Rotation paths and how fast each direction turns (degrees a step)
Each turn is a multiple of 5 degrees from 10 to 175, or 0.
Each row of a path follows its step; steps can be skipped.

step 0: [-25.9 -11.5  -4.0  -9.8  10.0   2.1   0.3  -8.9  11.8 -22.7 -36.1 -19.2
 -37.3  -5.3  16.2  -3.2  13.5  -0.9  -4.2  11.2  -0.6  13.5   7.0   0.8
  -1.0 -16.0 -16.1 -18.5 -20.3   7.2 -19.1 -17.2 -22.8 -27.2  18.4   1.6
 -18.1 -30.5 -11.1  -7.9  23.1  -6.1 -15.1  11.2  -0.4 -23.0   2.0 -16.5
  -5.0   1.5  19.2  -8.1  -9.3   4.4 -10.7 -21.3  10.7  -1.9 -12.5   1.3
   0.7   4.1  17.1  24.7   3.4 -25.8  10.3]
step 1: [ 15.0  15.8  22.3 -12.7  33.6 -15.9  -3.1   2.6   7.5  -6.8  11.1  16.1
  14.6   0.1 -16.8   5.7  11.4 -27.2  -2.1   5.4   4.9 -27.2 -26.2   5.6
  21.3  -7.4  -8.5   8.8  11.4  -2.3  -8.0   1.7  -3.6  -3.0  -3.4 -18.7
   1.5  -4.8  -2.0   3.7 -23.4   9.7 -13.9  46.7  30.8  -1.6   0.1 -23.5
 -27.3  -8.4 -21.4  16.8 -20.2  -0.1  21.2   2.0   1.5  10.5  15.5   4.7
 -10.9  14.0  -9.4  16.6   8.1 -18.3   3.9]
step 3: [ -4.7  -2.7   8.5   1.1   1.1  29.4  -0.2  20.5 -12.3  10.7 -12.4  -6.3
   1.0  25.7 -15.1   7.2  16.9  -7.7   4.5  11.7 -41.7   5.5 -13.0  30.2
  15.3  17.2   0.9   5.4   7.3   6.9  11.2 -10.0  -2.3  -1.8  30.3   5.1
   4.6  10.9   3.1 -12.4 -20.5   2.6  11.2 -10.3 -36.0  -8.1 -20.4   2.1
   3.5  23.2   8.4  -9.8  -4.1  20.5   7.7 -38.1  14.1   8.6  -5.5  -3.6
   2.9  -7.9  18.4  -9.6 -12.0 -22.5  29.2]
step 4: [  2.6  -8.5  -4.0   7.1   6.9  -2.8  -4.5  -3.0  14.8 -26.3   7.0  -2.9
  11.3  11.9  43.6  21.7   4.5 -23.6 -27.6 -24.5   8.9  12.9   8.7  27.0
  -4.8 -14.7   0.6 -19.0   1.8   3.3   3.6 -10.7  -5.0 -10.9 -27.8  -4.0
  16.3  18.5   5.5  10.2  20.3  23.9  -6.6  -3.8  34.3 -16.3 -14.3   3.5
  16.4  -2.7  -6.7  -7.6 -27.1  21.8   0.6 -14.4  13.6  15.3   4.9   1.0
  11.2 -11.9   1.9   7.9  19.4 -23.6  -7.8]
step 5: [  3.5  -2.3  -4.6   2.0  -7.6  -8.9   0.1 -18.5  -4.1  -2.3   4.2  -5.3
  20.4   0.8  -6.1  -4.0  20.1   0.3  26.4  -1.4  -6.5 -24.1  -1.7 -23.8
   2.4  -4.4  23.4 -10.4  12.6   5.2   9.6 -22.0  17.8   6.9 -21.0 -23.3
 -14.7 -20.7   1.8 -28.6   5.5   2.0  -6.8   0.6  -8.0   7.5   8.6 -35.7
   4.9 -19.2   9.3  20.5 -22.4  -0.2   3.2 -17.0 -14.6  -2.5 -39.3  28.0
 -16.6  -9.1 -32.4  10.1  -0.2 -23.3 -11.2]
step 7: [ 13.4   4.8 -11.2  30.9  21.5   7.7  11.8  -2.2 -37.5 -14.5  16.1   9.2
   8.6   4.8 -24.8 -13.8  -4.9  -3.6  -9.0  21.4 -25.8  29.4  -2.1  15.9
  18.6   0.1  -3.6  -1.8   6.8   2.3  20.0 -14.3   3.8   8.6   0.4 -12.8
  18.7  -4.9   9.6  22.1   7.0   3.4 -20.9 -15.7  24.6   8.0  21.7  20.4
  19.6 -10.1  -1.3  -3.4  19.3   6.2  23.6 -25.6  23.2  -4.6  -8.0 -25.1
 -11.8 -11.9   3.9 -14.7  10.3   8.4  -6.5]
step 10: [-16.4  -1.4  -5.1   0.8  -6.3   0.7  39.7   4.1 -12.0 -18.9 -10.3 -19.8
  -2.6   9.0   9.4   2.4 -24.0  -3.6 -16.5 -15.8  -5.2 -11.9 -15.9  -9.1
  -9.5  -1.0 -21.9   5.5   4.6  -7.1  24.5   4.0  27.7  21.1  13.3  -8.4
   6.5 -27.8  16.8  -0.7   1.5  -9.3  15.7   5.3  16.9  -9.2 -12.0   9.2
  -2.8 -34.7  -3.8  -8.1  -2.2  -3.3  15.8  17.2  -2.3 -28.2   2.1  -0.8
   7.5 -38.9 -25.4  10.4 -14.7  29.9  -4.6]
step 12: [  5.8 -15.3 -28.5  14.5 -17.2 -14.1  -7.9  -6.4   0.0  -8.8   1.8   8.0
  -9.1  17.7  20.9   4.3 -19.9   1.3  -2.8 -14.0  25.5  -7.7  16.7  17.1
  -6.6 -29.8  13.7 -14.4  -5.1  12.5   8.4   3.3  -0.7 -29.1  18.8  -1.9
   9.8  13.5   5.1  26.1 -10.5   6.6 -17.8 -27.7   5.8 -21.7  16.5  -8.4
  -0.6 -19.2 -29.8   6.5 -10.3  22.5  -3.6 -12.6  -4.4  28.0  39.8   2.9
  -5.1  -6.7  16.2 -11.2   9.8  -4.8  14.0]
step 13: [  2.9  10.2  -8.3  11.7  -3.0 -26.3 -17.9 -13.1 -20.5  25.7 -14.5 -17.1
  20.3 -10.4  14.3  17.8 -11.7  12.0  20.4  -7.7 -10.8 -20.3  -1.1 -11.4
  -6.8  14.8 -22.4  -0.4  16.5 -10.2 -10.0 -27.0   6.4 -15.0   0.5 -48.5
   4.5  -2.1  -4.0 -14.3  17.5  -7.5  14.9   7.7   5.0   6.0   0.7  -9.9
  12.9 -20.1  25.3  20.9 -16.5 -14.3   3.7 -18.3 -13.2   6.2  -7.4  16.2
 -23.7  -0.3   4.6  11.8   6.3  24.5   5.6]
Speeds:
[12.8  5.1  0.3 -9.0 -1.3  8.2 -2.6  2.0  4.3 -3.3  3.3 -3.8  1.3 -1.3
  0.0 -2.8  1.0  6.3  2.6  2.9  0.7  3.3  1.2 -2.2 -0.2  1.4 -3.3  3.0
  7.5  0.4 -0.8  6.7  4.0 -3.3  2.5 -1.5  3.5  6.3  2.4  1.3 -0.9  2.1
  5.3  0.0  7.5 -4.2 -4.0  2.0 -5.8  7.1 -2.7 -0.3 -4.8  1.5  0.7  2.1
 -0.4  7.6 -0.5 -3.9  0.1  5.3  2.2  2.7  4.4 -2.8 -5.6] : 140
[-0.8  3.2  2.8 -8.2  2.8 -5.2  6.1 -7.0  1.1 -0.6  3.8  2.6  1.1  2.1
  8.5  3.6 -3.9  4.8 -2.3  4.3 -5.9  1.3 -2.0  2.3  3.0  1.9 -0.7  6.5
  7.5  0.5 -4.5 -3.4 -4.0  3.4 -2.9  5.8  5.3  1.4  0.3 -0.5  1.7 -0.5
 -2.7 -0.9  3.4  5.2  6.6  0.1 -2.4 -3.3 -0.5 -5.6  0.0  2.0  3.4  2.0
  6.2  1.3 -1.1 14.4 -0.5  2.1 -2.3 -2.9 -2.8  0.4 -4.7] : 115
[ 0.6 -4.4  4.6  4.6 -4.8 -1.8 -3.4 -3.3  6.7 -7.9  1.7  6.8 -3.0  6.9
  1.3  1.2 -4.0 -2.4  1.3 -5.1 -1.7 -1.1  0.3  5.3 -3.4  4.3 -3.5  3.0
  8.1  1.9 -1.0 -1.4  4.4 -3.7 -0.1 -0.4 -0.1  0.8  8.9  0.5 -4.3 -3.8
  7.8  0.3 -1.9 -4.0 -0.4 -5.1 -1.2  3.1  3.1  2.0  4.0 -2.8  3.1  4.6
  1.7 -0.6 -2.8  2.1  6.2 -3.3 -3.9 -3.6  5.1 -2.6 11.9] : 45
[-1.5  2.0 10.1 -1.9  2.6  1.6 -3.4 -6.2  5.8  0.1  4.2 -1.9 -5.2  1.8
 -2.0 -1.3  2.9  1.0 -0.7  3.3 -2.8  2.2 -9.7  1.3 -3.2  8.6  8.5 -6.9
  2.0 -4.1 -1.0 -3.9 -5.1 -0.8 -4.0  0.8 -9.2 -2.3 -1.3 -1.5 -0.1 -0.7
  1.6 -0.9  4.0 -1.5 -0.9 -6.9 -0.2  3.0  0.1 -6.9  0.6  2.5 -4.1 -1.6
  1.9 -1.2 10.2 -8.2 -1.8 -1.1 -4.0  1.0 -1.0  0.1 -2.8] : 10
[-0.3 -1.5  3.9  6.6 -2.2  6.5 10.2  0.2  1.2 -3.4 -2.3  7.4 -1.4 -2.5
  0.6  4.6  0.0  0.0 -3.0 -0.8 -1.7 -0.8  2.8 -6.4 -0.8  1.1  0.7 -4.0
 -0.7  5.9  1.4 -0.6 -0.3  5.8  8.8 -0.2 -5.2  4.8 -2.0  7.8  6.4 -2.7
  1.9 -0.3  0.2  1.4 -3.2  6.4 -1.9  7.4  8.8 -3.5 -2.7  0.9  7.9 -4.3
  5.1 -1.5  4.3  1.0 -6.2  4.7 -4.7 -0.4  0.7  0.0  0.7] : 95
[ 2.9 -4.3  0.4  9.0  7.3 -0.6  4.3  6.1 -1.9  2.8 11.6  1.6  4.6 -6.5
  1.6 -5.2  6.4  0.2  2.2 -0.2 -0.9 -6.5  3.0  5.9  2.7  6.6  3.6 -2.4
  5.0  3.5 -3.2 -2.6  0.5 -3.7  9.7  1.9 -1.2  0.1 -1.7 -5.1 -6.7 -6.2
  2.9 -0.1 -0.4  1.4 -1.5 -1.7 -3.9 -1.2 -6.8  2.0  2.9  5.3  2.2 -0.1
 -0.4 -3.3 -2.3  2.7 -2.4 -2.5  0.9  2.3  0.5  0.3 -5.1] : 175
